[127 123 121 131 132 150 115] --> 150

[[125 124 106 150 141 136 148]
 [141 142 143 105 138 122 108]
 [130 141 135 138 148 121 104]] --> 136

[136 146 140 153 128] --> 153

[[127 119 119 121 153 122 121]
 [112 135 135 139 127 131 116]
 [142 115 116 135 116 114 145]] --> 122

[138 143 142 157] --> 142

[[107 132 110 128 128 138 129]
 [113 142 115 107 121 137 128]] --> 138
---
104	138	131	127	127
156	142	136	124	123
107	134	143	111	112
⇒ 156, 104

155	119	107	141	140	103
143	122	119	136	113	108
⇒ 155, 103

126	101	98	136	121 ⇒ 136, 98

120	129	121	131	136
138	141	134	117	132
154	145	118	127	112
⇒ 154, 112

129	138	123	127	115	136
124	150	129	128	125	111
121	113	148	135	125	143
⇒ 150, 111

112	119	155	121	130 ⇒ 155, 112

116	105	146	136
132	127	139	125
119	101	130	153
⇒ 153, 101
---
array([131, 153, 141, 127, 128]) Out: 141
array([137, 133, 126, 149]) Out: 126
array([ 99, 107, 103, 101, 113, 113]) Out: 103
array([127, 100, 125, 112, 122, 131]) Out: 125
array([110, 121, 114, 122, 128, 121, 101]) Out: 114
array([114, 151, 110, 110,  99]) Out: 110
---
[[138 134 132 132 125 125 122 128 132 124 126 127 127 128]
 [134 134 128 128 129 127 127 131 133 127 122 120 126 127]
 [124 118 126 128 124 126 133 119 121 132 137 138 133 130]
 [120 117 124 128 128 127 133 121 119 134 134 136 134 130]
 [149 142 137 137 115 123 114 125 131 117 129 129 125 131]
 [120 121 126 129 126 126 132 119 118 132 136 138 133 131]
 [132 132 128 127 130 128 127 133 132 125 123 122 127 130]] Out: 131

[[133 144 122 106 118 125]
 [117 115 130 148 133 132]
 [105 118 144 134 128 135]
 [137 141 121 111 126 124]
 [141 139 123 115 136 125]
 [107 123 138 140 103 143]] Out: 125

[[141 119 131 136 136 128 128 128]
 [113 137 121 139 103 133 118 119]
 [131 144 131 117 131 138 144 116]
 [131 121 143 135 121 140 116 137]
 [141 117 135 144 128 139 132 129]] Out: 137

[[111 133 111 129 126 126  99 132 121 135 136]
 [119 113 142 119 111 111 130 124 127 138 118]
 [124 142 134 130 128 110 139 115 117 134 134]
 [151 113 144 142 134 122 143 122 141 120 121]
 [123 121 123 150 118 115 110 135 122 119 115]
 [129 135 109 128 133 143 131 127 129 110 133]
 [146 149 142 129 113 135 123 111 125 113 122]
 [149 129 122 118 119 130 144 135 120 132 125]
 [119 122 124 135 119 133 115 128 149 121 135]
 [148 123 137 131 147 136 135 126 150 127 135]
 [111 124 130 139 124 135 111 120 150 115 147]
 [152 129 121 116 122 133 142 131 101 129 116]] Out: 147

[[129 129 130 131 128 131]
 [123 131 132 113 128 121]
 [128 130 132 133 129 132]
 [125 133 130 130 128 124]
 [120 124 132 132 131 118]
 [131 125 128 135 132 127]
 [121 133 124 127 131 140]
 [123 130 123 150 128 131]
 [124 131 128 122 128 126]
 [130 128 126 115 129 139]
 [123 126 126 117 129 132]
 [124 124 124 129 125 129]] Out: 132

[[141 128 115 120 127 152 108 142 138]
 [108 125 119 115 107 123 101 149 123]
 [152 129 145 125 111 123 125 126 107]
 [111 106 111 106 146 155 143 137 113]
 [106 147 125 110 105 108 112 142 129]
 [101 153 151 119 143 151 147 126 136]
 [142 146 133 122 109 151 138 125 148]
 [120 140 103 134 146 105 127 101 101]
 [114 153 137 152 110 133 106 151 143]
 [153 115 140 141 101 131 123 142 143]
 [116 129 115 112 122 153 145 155 108]] Out: 143

[[131 151 126 126 130 116 135]
 [140 146 126 126 130 116 136]
 [105 109 126 134 130 116 114]
 [116 109 126 126 130 116 114]
 [116 109 126 114 130 119 114]
 [135 109 131 126 130 113 114]
 [116 109 126 126 130 115 114]
 [116 109 124 126 130 148 116]
 [116 112 126 139 130 116 114]
 [116 109 126 126 130 116 114]] Out: 114

[[130 135 128 140 123 121 132 108 112 128]
 [117 142 126 123 135 135 133 130 125 123]
 [122 143 122 126 134 135 133 128 126 124]
 [126 142 117 122 135 140 133 137 134 124]
 [127 116 134 124 127 125 123 135 135 130]
 [147 116 126 139 118 120 124 120 128 136]
 [131 134 117 119 135 141 129 145 142 127]
 [135 114 133 130 123 122 123 129 132 132]
 [122 120 130 114 134 135 124 150 145 127]
 [109 133 135 119 135 131 130 133 126 122]
 [137 137 123 142 122 123 132 108 114 130]
 [137 138 119 136 126 129 132 119 123 129]] Out: 130

[[125 129 130 128 135 126]
 [134 128 108 128 134 133]
 [141 126 130 127 110 146]
 [147 129 136 127 136 127]
 [122 129 140 126 138 131]
 [130 127 129 128 130 110]
 [117 127 123 127 122 121]
 [101 127 128 130 132 145]
 [125 127 112 129 137 117]
 [143 127 142 126 140 137]
 [111 126 150 129 123 118]] Out: 137
---
[152 147 144 138 104]	144
[108 146 156 128 109 117 125]	156
[155 135 104 108 133]	104
[152 135 121 131 157 114 103]	121
[106 118 105 128 142]	105
[135 106 129 108 132  98]	129
---
array([[142, 117, 144, 134, 111, 114, 113],
       [130, 135, 109, 103, 143, 136, 139]]) gives 139

array([[126, 136, 118, 127, 123, 129],
       [135, 131, 121, 101, 131, 156],
       [139, 145, 109, 108, 117, 143]]) gives 143

array([139, 119, 134, 125, 107, 138]) gives 138

array([[132, 130, 143, 103, 111, 108, 119],
       [133, 127, 124, 131, 125, 118, 129]]) gives 129

array([[152, 121, 131, 123],
       [123, 103, 140, 118],
       [122, 105, 137, 121]]) gives 121

array([[142, 145, 121, 135, 115, 123],
       [105, 139, 125, 125, 144, 127]]) gives 127

array([[143, 137, 132, 135, 139, 129, 129],
       [141, 136, 131, 136, 134, 130, 130],
       [126, 114, 143, 139, 127, 150, 127]]) gives 127

array([[137, 115, 129, 114, 140],
       [128, 138, 120, 100, 127]]) gives 127

array([[146, 111, 128, 126, 128, 136],
       [136, 122, 132, 105, 132, 127]]) gives 127
---
((111, 130, 148, 134, 124), (136, 120, 145, 124, 107)) ⇒ 136
((131, 119, 135, 122, 129), (113, 127, 126, 133, 131), (104, 128, 134, 129, 120)) ⇒ 113
((122, 126, 148, 126, 127, 129), (130, 148, 127, 152, 115, 121), (122, 138, 120, 128, 128, 132)) ⇒ 130
((125, 138, 114, 130, 99, 110), (123, 115, 154, 128, 136, 110)) ⇒ 123
((122, 131, 114, 134, 136, 134), (120, 142, 128, 111, 119, 131), (149, 133, 133, 124, 127, 138)) ⇒ 120
((125, 125, 138, 135, 128), (152, 118, 121, 128, 124), (146, 122, 139, 128, 122)) ⇒ 152
---
[111 139 114 106 133 136 144]
139

[152 121 126 113 150 129 114]
150

[154 132 133 148 138 120 106]
148

[[148 156 146 133 133]
 [136 136 138 130 145]]
148

[[146 107 119 155 139]
 [126 140 118 108 139]
 [127 140 117 109 140]]
146

[112 105 149 130 123 158]
149
---
[114 154 103 130] ==> 114

[[111 141 141 131 157 114]
 [135 102 107 121 136 119]
 [113 136 135 133 149 109]] ==> 113

[112 153 156 126 143] ==> 112

[[119 123 125 123]
 [135 135 134 103]
 [123 132 151 132]] ==> 123

[ 99 152 111 125] ==> 99

[[145 132 140 133 136]
 [124 122 141 132 135]
 [135 144 102 142 109]] ==> 135
---
[[105, 123, 130, 139], [105, 117, 137, 139]]
130
[[146, 129, 141, 137, 148], [103, 125, 113, 118, 124]]
137
[[140, 139, 111, 144], [127, 155, 141, 139]]
111
[[149, 125, 130, 130, 137, 128], [150, 122, 137, 124, 138, 128]]
137
[[147, 127, 104, 132], [117, 124, 115, 116]]
104
[[105, 142, 128, 125], [149, 142, 121, 130]]
128
[[154, 143, 136, 141, 110, 115, 141], [143, 136, 131, 141, 115, 119, 139]]
115
[[128, 105, 130, 116, 142, 122], [125, 110, 138, 128, 130, 130]]
142
[[120, 119, 123, 127], [122, 123, 149, 102]]
123
